Each row has a name. After each piece below comes the name of the row it's from, unless a question asks for something else. Each question is about the rows just above it. Places in a row count from 1.

Z_409: [132  99 143 134  96 143  88 174 186 102 132 120]
Z_107: [148 120 127 137 146 114 176  72  52 167 123 106]
Z_704: [112 143  99 116 173 163 131 101  76 125 115 121]
key -> tag
[120] -> Z_646
[174] -> Z_173
[99] -> Z_41
[143] -> Z_411
Join Z_409 by its entry at place 2: : Z_41
[52] is at row and place : Z_107, 9
[116 173 163 131 101  76 125 115 121] begins in row and place : Z_704, 4
Where in the named rows is [115]? : Z_704, 11
Where does [143  99] start? Give its row and place. : Z_704, 2
[143  99 116 173] begins in row and place : Z_704, 2

Z_573: [160 160 164 152 165]
Z_382: [166  50 177 158 130]
Z_693: [123 127 198 104 137]
Z_375: [105 128  81 132 103]
Z_676: [142 106  79 109 107]
Z_473: [ 50 166 103 104 147]
[105 128  81 132] begins in row and place : Z_375, 1
[166 103 104] begins in row and place : Z_473, 2
Which row holds this, read backwards? [104 103 166  50] : Z_473
[166  50] is in which row? : Z_382
Which row holds this, read backwards? [198 127] : Z_693

Z_363: [129 130 180 221 134]
Z_771: [133 128 140 231 169]
Z_942: [231 133 128 140 151]
Z_144: [137 213 190 131 129]
Z_384: [182 216 135 130 126]
Z_436: [129 130 128 140 224]
Where do [133 128 140 231] appear? : Z_771
q: [231 133 128 140 151] : Z_942

Z_139: [ 62 169 165 212]
Z_783: [ 90 176  63 178]
Z_462: [191 176 129  83]
Z_720: [130 131 130 125]
Z_272: [137 190 212 165]
Z_885: [ 82 152  98 134]
Z_216: [169 136 168 130]
[190] is at row and place : Z_272, 2
Row and place of [62] in the named rows: : Z_139, 1
Which row holds [137 190 212 165]? : Z_272
Row and place where [ 63 178] starts: : Z_783, 3
[168] is at row and place : Z_216, 3
[168 130] is in which row? : Z_216
[63] is at row and place : Z_783, 3

Z_123: [ 92 103  70 144 116  65 133  81  50]
Z_960: [213 137 110 177 199 126 110  72 165]
Z_755: [133  96 110  81  82 120 165 193 102]
Z_72: [183  65 103 144 116  70 133  39 112]
Z_287: [ 53 165 183  44 119 145  47 148 185]
q: [ 92 103  70 144 116] : Z_123
q: [ 65 103 144 116  70 133  39] : Z_72
Which row holds this, read backwards? [133  65 116 144  70 103] : Z_123

Z_347: [165 167 170  22  95 190  95]
Z_873: [156 157 140  74  61 190 111]
Z_954: [159 161 151  56 169 190 106]
Z_196: [163 165 165  30 116 190  97]
Z_725: [190  74  61 140 157 156 109]
Z_122: [165 167 170  22 127 190  95]
Z_79: [141  74 160  39 105 190 100]
Which row holds this, read backwards? [190  61  74 140 157 156] : Z_873
Which row holds this, read backwards? [ 74 140] : Z_873
[56] is at row and place : Z_954, 4
q: [156 157 140  74  61 190] : Z_873
[167 170  22  95 190] begins in row and place : Z_347, 2
Which row holds [ 30 116 190]? : Z_196
Where does [ 61 190 111] start? Give its row and place. : Z_873, 5

Z_301: [103 167  83 137 116 139]
Z_905: [127  73  82 106 111 111]
Z_709: [ 26 158 123 229  86 169]
Z_493: [ 86 167 123 229  86 139]
Z_778: [158 123 136 229  86 169]
Which row holds this, read backwards? [123 158  26] : Z_709
tags:
[136] -> Z_681
[168] -> Z_756
[103] -> Z_909
[137] -> Z_997
[158] -> Z_285
[167] -> Z_292
The tag of Z_301, keyed by place 2: : Z_292
q: [158 123 136 229  86 169] : Z_778
Row and place of [137] in the named rows: : Z_301, 4
Which row holds this, read backwards? [ 86 229 136] : Z_778
[ 26 158 123 229  86 169] is in which row? : Z_709
[ 86 229 136 123 158] is which row, read backwards? : Z_778

Z_445: [157  33 159  97 142 136 184  98 157 118 200 190  54 164  58 134 109 112
  68 140  43]
Z_314: [157  33 159  97 142 136 184  98 157 106 200 131  54 164  58 134 109 112
  68 140  43]
Z_219: [193  73 110  82 159 123 149  98 171 114 191 180 111 180 101 107 132 128
  45  73  27]
Z_931: [184  53 129  84 152 126 165  98 171 110 200 165  87 178  81 116 121 124
  47  97  26]
Z_12: [134  31 186 113 128 148 188 105 141 109 186 101  37 146  48 150  94 103
  96 178  74]
Z_932: [ 83 209 119 166 106 126  88 158  90 149  51 102 178  81 184 135 140 137
 207 148 230]
Z_950: [192 141  63  88 159 106 107 115 169 128 157 203 179 172 158  90 157 149
  63  31  59]
Z_213: [ 74  97 203 160 100 155 160 136  96 124 117  54  58  94  82 170  96 104
 181 227 177]
Z_264: [107 132 130  45  73  27 173  95 160 106 206 150  71 173  65 126 117 116
  53 119  35]
key -> tag
[172] -> Z_743
[63] -> Z_101
[110] -> Z_666
[62] -> Z_517
[111] -> Z_97
The tag of Z_950, keyed by place 3: : Z_101
q: [107 132 128  45  73  27] : Z_219

Z_540: [123 188 183 216  79]
Z_978: [123 188 183 197  55]
Z_444: [ 62 188 216 197  55]
Z_986: [164 105 106  61 198]
[188 183 216  79] is in which row? : Z_540
Which row holds this, read backwards? [216 183 188] : Z_540
Where in the named rows is [61]? : Z_986, 4
Which row holds [198  61 106] read backwards? : Z_986
q: [123 188 183 197  55] : Z_978

Z_434: [108 123 167 103 128 124 146]
Z_129: [136 139 155 122 105 127 161]
Z_774: [156 146 103 128 177 111 136]
Z_141: [123 167 176 103 108 150  96]
q: [167 103 128 124 146] : Z_434
[176 103] begins in row and place : Z_141, 3
[177] is at row and place : Z_774, 5
Row and place where [146 103 128 177 111] starts: : Z_774, 2
Where in the named rows is [96]? : Z_141, 7
The row with [123 167 176 103 108] is : Z_141

Z_508: [ 99 130  79 141 108 108 147 139 111 153 104 168 129 162 146 179 108 150
 138  96 123  66 172 104 131  96 133 151 157 117 148  62 146 105 114  98
 103 122 144 145 207  84 126 122]
Z_647: [139 103  78 145 105  83 136 126 125 145 127 174 165 141  96 167  97 139
 116  99 133 130 121 132 152  95 132 150 136  87 100  75 128 140 119 109
 144 116 152 112 209 134 134 123]
Z_400: [139 103  78 145 105  83 136 126 125 145 127 174 165 141 135 167  97 139
 116  99 133 130 121 132 152  95 108 150 136  87 100  75 128 140 119 109
 144 116 152 112 209 134 134 123]
Z_767: [146  98  79 141 108 108 147 139 111 153 104 168 129 162 146 179 108 150
 138  96 123  66 172 104 131  96 133 151 157 117 100  62 146 105 114  98
 103 116 144 145 207  84 126 122]
q: [139 103  78 145 105  83 136 126 125 145 127 174 165 141  96 167  97 139
 116  99 133 130 121 132 152  95 132 150 136  87 100  75 128 140 119 109
 144 116 152 112 209 134 134 123] : Z_647
Table of tags by key:
[96] -> Z_680
[107] -> Z_672
[105] -> Z_315
[108] -> Z_352
The tag of Z_508, keyed by place 5: : Z_352
[108 150 136  87 100  75 128 140 119 109] begins in row and place : Z_400, 27
q: [146  98  79 141 108 108 147 139 111 153 104 168 129 162 146 179 108 150
 138  96 123  66 172 104 131  96 133 151 157 117 100  62 146 105 114  98
 103 116 144 145 207  84 126 122] : Z_767
Which row holds [ 99 130  79 141 108 108 147 139 111 153 104 168 129 162 146 179 108 150
 138  96 123  66 172 104 131  96 133 151 157 117 148  62 146 105 114  98
 103 122 144 145 207  84 126 122]? : Z_508

Z_108: [171  71 137  99]
Z_151: [152  62 161 121]
Z_891: [ 37  99 121 165]
Z_303: [ 80 189 139 101]
Z_392: [ 31 115 129  52]
Z_485: [ 92 160  62  98]
Z_177: [ 62 165 123 171]
Where does [ 62 161 121] start? Give its row and place. : Z_151, 2
[171  71 137] begins in row and place : Z_108, 1
[161 121] begins in row and place : Z_151, 3
Row and place of [160] in the named rows: : Z_485, 2
q: [189 139] : Z_303
key -> tag
[160] -> Z_564
[115] -> Z_182
[62] -> Z_364
The tag of Z_485, keyed by place 2: : Z_564

Z_859: [118 116 146 141 138 107 123 133 127 130 150 114 118 131  84 137 151 125
 133 138 122 124 177 136]
Z_994: [108 145 128 130 119 130 116 122 118 153 136  77 119 117 156 115 103 121
 143 108 132 178 149 142]
Z_547: [118 116 146 141 138 107 123 133 127 130 150 114 118 131  84 137 151 125
 130  98 150 158 122 152]
Z_260: [117 175 127  70 114  79 185 130 192 142 159 118 148 100 137 123 162 152
 120 127 132 190 144 145]
Z_22: [144 127 135  82 122 161 135 124  65 164  97 151 132 103 173 104 149 147
 128 123 128 112 132 116]
Z_425: [154 161 118 118 118 123 102  58  95 173 155  46 134  68  80  93  94  72
 144  73 119 156 150 159]
Z_432: [120 158 134 143 123 142  97 128 129 139 139 110 124 120 153 118 105  75
 109 130 112 155 126 124]
Z_949: [117 175 127  70 137  79 185 130 192 142 159 118 148 145 122 123 162 152
 120 127 132 190 144 145]
Z_558: [105 105 114 127 130 141  99 144 112 133 125 124 105 139 177  97 132 141
 135 182 123 108  96 118]
Z_143: [134 143 120 142  97 128 129 139  75 173 155  46 134  68  80  93  94  72
 144  73 119 156 150 159]
Z_735: [134 128 109 141 121 131 119 130 125 120 113 156 157 143 118 116 146 149
 123 147 104 129 158 146]
key -> tag
[130] -> Z_599
[106] -> Z_593
[124] -> Z_980
[108] -> Z_507
[107] -> Z_460
[123] -> Z_585
[129] -> Z_712
Look up the entry of Z_859 at place 6 in the table: : Z_460
[139 139 110] begins in row and place : Z_432, 10
Where do [120 158 134 143 123 142  97 128 129 139 139 110 124 120 153 118 105  75
 109 130 112 155 126 124] appear? : Z_432
The row with [134 143 123 142  97 128 129 139] is : Z_432
q: [144 127 135  82 122 161 135 124  65 164  97 151 132 103 173 104 149 147
 128 123 128 112 132 116] : Z_22
q: [134 128 109 141 121 131 119 130 125 120 113 156 157 143 118 116 146 149
 123 147 104 129 158 146] : Z_735

Z_520: [ 86 127 127 125 128 119 127  95 126 111 133 118 138 134 140 125 124 148]
Z_569: [121 128 129 126 130 130 129 112 139 132 134 119 150 121 116 126 131 121]
Z_659: [172 125 128 118 123 168 125 101 141 158 145 152 207 131 109 137 134 104]
Z_188: [125 132 128 110 127 119 133 121 141 153 104 148 120 167 136 136 127 122]
Z_534: [ 70 126 129 116 143 101 130  75 121 142  96 100 221 115 104 128 121 114]
Z_673: [172 125 128 118 123 130 125 101 141 119 145 152 130 131 109 137 134 104]
Z_847: [ 97 123 128 156  95 137 129 127 141  70 134 104 118 166 150 166 134 122]
Z_278: [ 66 123 128 156  95 137 129 127 141  70 134 104 118 166 150 104 134 122]
Z_238: [142 122 127 107 135 126 124 125 133 157 137 106  62 116  92 109 135  82]
Where in the named rows is [115]? : Z_534, 14
key -> tag
[116] -> Z_796
[121] -> Z_669
[132] -> Z_137
[115] -> Z_268
[167] -> Z_617
[127] -> Z_948
[131] -> Z_388
The tag of Z_188, keyed by place 14: : Z_617

Z_897: [124 111 131 130 129 113 169 178 138 132 105 131 136 152]
Z_105: [116 144 135 134 121 147 135 118 129 134 127 153 128 129]
Z_152: [129 140 134 133 129 108 140 130 116 128 104 129 172 146]
Z_281: [ 98 105 131 131 123 139  91 118 134 127 153 129 115 108]
Z_594: [146 119 122 140 125 130 233 110 120 118 150 116 162 108]
Z_192: [124 111 131 130 129 113 169 178 138 132 105 131 143 127]
Z_83: [134 140 125 131 133 148 159 138 126 127 145 134 171 120]
Z_167: [146 110 109 131 130 133 175 107 110 125 190 130 100 130]
Z_286: [137 127 127 130 125 127 124 148 107 137 169 121 138 128]
Z_379: [144 135 134 121 126 135 118 132 145 129 146 120 100 111]
Z_752: [160 127 126 143 126 122 105 156 126 132 125 152 129 138]
[129 118 135 147 121 134 135 144] is which row, read backwards? : Z_105
The row with [109 131] is : Z_167
key -> tag
[125] -> Z_170
[126] -> Z_591
[139] -> Z_567
[129] -> Z_499
[169] -> Z_596
[138] -> Z_51
[171] -> Z_288
Join Z_286 by its entry at place 13: : Z_51
[134 127 153 129] begins in row and place : Z_281, 9
Where do [137 127 127 130 125 127 124 148 107 137 169 121 138 128] appear? : Z_286
The row with [146 119 122 140 125 130 233 110 120 118 150 116 162 108] is : Z_594
q: [175 107] : Z_167

Z_723: [128 128 140 124 128 128 133 127 126 129 128 132 129 123 128 132 129 130
 132 128 132 135 129 127 131 130 132 129 131 125 131 129 128 129 128]
Z_488: [ 97 139 102 141 136 136 137 120 134 111 130 104 132 126 129 119 144 130
 107 129 102 105 131 134 134 112 111 136 115 140 135 132 121 132 126]
Z_642: [ 61 168  83 178 159 149 163 106 138  83 144  71 148 122 135 113 156 135
  99 135  30  68 144 136 147  87  95 147  99 154 150 144 115 147 127]
Z_695: [105 140 101 144 140 141 138 117 135 114 135 105 135 129 130 122 140 134
 113 129  90 108 130 132 136 116 112 137 116 139 133 130 123 131 131]
Z_514: [ 62 170  83 178 158 149 162 105 138  82 144  69 147 121 133 113 156 139
  99 133  31  71 146 137 149  88  94 147 101 156 152 144 115 140 127]
Z_876: [105 142 104 152 140 133 138 121 133 107 135 108 133 127 135 121 136 130
 113 130  92 109 133 129 135 117 112 134 120 140 136 130 124 132 129]
Z_793: [105 142 102 146 140 133 136 117 131 116 132 108 132 123 129 125 135 132
 111 131  94 116 133 135 133 122 117 136 114 121 136 135 138 129 132]
Z_769: [132 124 138 127 126 127 132 131 127 130 125 131 127 128 124 131 126 130
 128 130 132 130 129 126 130 132 131 128 125 124 125 128 131 129 129]
Z_542: [108 146 102 144 141 135 136 120 129 116 132 102 135 128 135 127 137 130
 111 131  91 104 130 128 135 111 118 131 115 131 139 130 124 130 131]
Z_39: [112 137 103 149 136 131 137 116 132 112 139 108 130 126 128 126 138 130
 110 129  90 110 131 132 134 111 114 139 124 134 135 131 126 130 129]
Z_758: [132 123 143 125 126 128 133 128 125 131 126 135 127 129 127 130 131 129
 140 130 128 132 129 124 130 125 132 129 127 125 125 129 129 129 126]
Z_945: [109 142 100 145 141 139 139 114 127 115 127 108 135 128 125 120 138 134
 115 132  90 106 131 131 133 116 118 134 113 138 136 135 121 132 129]
Table of tags by key:
[105] -> Z_353
[106] -> Z_600
[133] -> Z_936
[104] -> Z_782
[135] -> Z_633
[134] -> Z_935
Join Z_945 by its entry at place 22: : Z_600
Row and place where [138 136 135 121 132 129] starts: : Z_945, 30
Which row holds [132 123 143 125 126 128 133 128 125 131 126 135 127 129 127 130 131 129
 140 130 128 132 129 124 130 125 132 129 127 125 125 129 129 129 126]? : Z_758
Which row holds [178 159 149 163 106 138  83 144  71 148 122]? : Z_642

Z_616: [135 149 121 131 129  72 152 125 158 106 129 110 158 118]
Z_770: [129  72 152 123 158 106 129 110 158 117 123 132  96 129]
Z_940: [102 147 123  73 117  87 112 127 176  85 146 143 128 141]
Z_684: [121 101  99  51 129 185 102 132 139 152 143  81 128 114]
Z_862: [135 149 121 131 129  72 152 125 158 106 129 110 158 117]
Where do [135 149 121 131 129  72 152 125 158 106 129 110 158 117] appear? : Z_862
Which row holds [129  72 152 125 158 106 129 110 158 117]? : Z_862

Z_361: [128 118 121 128 149 148 128 224 128 137 206 135 146 149 126 128 129 156]
Z_685: [155  91 106 128 114 127  86 135 130 173  88 105 127 143 128 128 152 195]
Z_904: [109 222 156 128 125 120 121 133 127 106  95 130 119 114 127 128 106 115]
Z_993: [106 193 144 128 112 116  51 205 127 114 188 123 127 147 127 128 109 183]
Z_765: [164  79 108 128 112 126  82 134 130 182 109  94 115 128 131 128 161 144]
Z_155: [151 190 144 128 102 117 127  89 129 154  78 112 113 108 126 128 146 122]
Z_67: [137  98 117 128 151 153 161 163 129 140 128 116 127 116 131 128 135  84]
Z_443: [105 122 123 128 123 123 105 110 127 127  88 143 173 105 128 128 152 188]
Z_480: [108 126  82 182 134 109 130 112 164  94 128  79  99  90 130 128 157  49]
Which row holds [164  79 108 128 112 126  82 134 130 182 109  94]? : Z_765
q: [151 190 144 128 102 117 127  89 129 154  78 112 113 108 126 128 146 122] : Z_155
Which row holds this, read backwards? [108 113 112  78 154] : Z_155
q: [173  88 105 127 143 128 128 152] : Z_685
Which row holds [193 144 128]? : Z_993
[121 118] is which row, read backwards? : Z_361
[127 147 127] is which row, read backwards? : Z_993

